A single turn carries every row of the set below to another of its rows. Some are shown first; where does it send the rows asked next?
rase: [-2.07 -2.54 -0.78  2.08 -0.82 -1.11  2.00 -1.52 -1.17  3.27  0.54 -0.05
  0.48 -0.31  0.81  0.17  3.17  2.14  1.59  3.02]
Famok: [-1.98 -0.96 -0.29  2.74 -2.49 -1.02  1.16 -1.37  1.88  1.04  1.99  0.61
 -0.65 -1.53 -1.33  0.26  2.37  1.53  3.75  2.09]
lusem: [ 0.99 -2.44 -0.05  2.02 -2.76 -1.41  2.00  0.34  2.16  2.87  1.89 -0.49
 -0.24 -2.02 -0.29 -1.86  3.05 -1.06  3.49  3.38]
rozaz: [ 0.28 -1.29  0.20 -1.96 -1.61 -2.01  0.19 -0.91  1.40  1.27  1.25 -1.02
  1.02 -1.73 -1.79  0.30  3.97 -2.66  1.61  2.68]
fusa: [-0.98 -2.78  1.57 -1.89 -1.03 -1.19  1.66 -1.61  0.11  2.34  0.37  1.21
  1.28 -1.15  0.26  0.84  2.42  0.56 -0.03  2.22]
fibu: [-2.29 -1.75 -0.32  1.79 -0.63  0.46  1.67 -1.56 -0.14  2.54  1.44 -0.37
 -0.25 -0.89  0.37 -1.10  4.37  2.35  1.88  2.66]
pavu: [ 0.68 -0.53  0.19  0.73 -3.24 -1.32 -0.48 -1.01  0.70  1.89  1.75 -1.69
  2.40 -0.49 -0.47 -0.78  3.29 -0.99  3.63  2.51]
Kiba: [-2.21 -1.06 -1.12 -0.12 -1.67 -0.44  1.00 -1.24 -0.26  1.83  1.90 -0.83
 -0.75 -1.07  0.00 -1.00  4.37  1.84  0.64  3.02]
fareb: [-2.02 -1.83 -1.56  0.18 -1.86 -2.07  1.34 -1.18 -1.32  2.58  1.01 -0.54
 -0.01 -0.52  0.49  0.28  3.14  1.60  0.31  3.31]
Vol: [ 1.04 -2.85 -0.44  0.16 -0.60 -2.49  0.78  0.04  0.25  2.32 -1.07  0.16
  1.72 -1.27 -1.07  1.49  1.48 -1.98  1.72  2.80]
vikur: [-1.06 -2.53  0.73  2.69 -0.89 -0.47 -0.03 -2.50  1.57  0.98 -0.55 -1.34
  0.55 -0.78 -1.61  0.32  2.82 -0.68  4.67  2.32]
lano: [-2.03 -1.24  0.81 -0.33 -0.36  0.90  0.79 -1.19  1.75  0.29  0.56 -1.32
  0.62 -0.19 -3.14 -0.51  2.53 -1.53  1.98  2.65]
nuni: [-1.23 -2.27  0.04 -1.77 -0.93 -1.25  1.96 -1.12  1.61  2.07  0.14 -0.21
 -0.52 -0.99 -0.81 -0.24  1.19 -2.87  0.47  3.68]
Tanos: [-0.70 -1.43  0.53  0.31 -1.06 -1.02  0.47 -0.09 -0.77  1.11  0.02  0.08
  3.77 -0.31 -0.93 -0.86  3.01 -1.89  1.05  1.60]
togik: [-0.33 -3.12  0.01  1.70 -1.08 -1.19  1.39 -1.00  1.03  1.89 -0.50  1.99
 -0.83 -2.63  0.74  0.29  1.59  1.42  1.68  1.83]
mon: [-0.25 -3.55 -0.05  1.27 -1.43 -2.59  1.12 -2.41  1.48  2.78 -0.96 -0.21
 -0.60 -1.55  0.68  0.59  1.49 -2.04  3.16  3.36]
ruvi: [ 0.07 -2.02  0.14  3.23  0.48 -0.47  1.91 -0.25  1.76  2.53 -0.09  0.82
  1.21 -1.33 -0.82  0.22  1.57 -1.66  4.03  2.62]
Dani: [-0.65 -0.49  0.77  1.11 -0.55  0.05  1.30 -1.18  2.88  1.47  2.20 -0.43
  0.48 -1.80 -1.50 -0.99  4.09 -2.34  3.91  2.52]
Nera: [-0.39 -3.27  0.34  1.59 -0.56 -1.11  2.97  1.30  0.68  2.05  0.13  1.27
  1.15 -1.84 -0.75 -1.90  2.74 -1.94  0.91  2.45]
zab: [-2.63 -0.59  1.23 -0.90 -2.43 -1.04  1.43 -1.98  0.97  1.54  2.86 -0.20
  1.45 -0.02 -1.77  0.85  3.24  0.68  2.02  2.44]

rase turns into fibu
Famok turns into zab
Vol turns into ruvi
Now these:
Tanos turns into Nera
mon turns into vikur

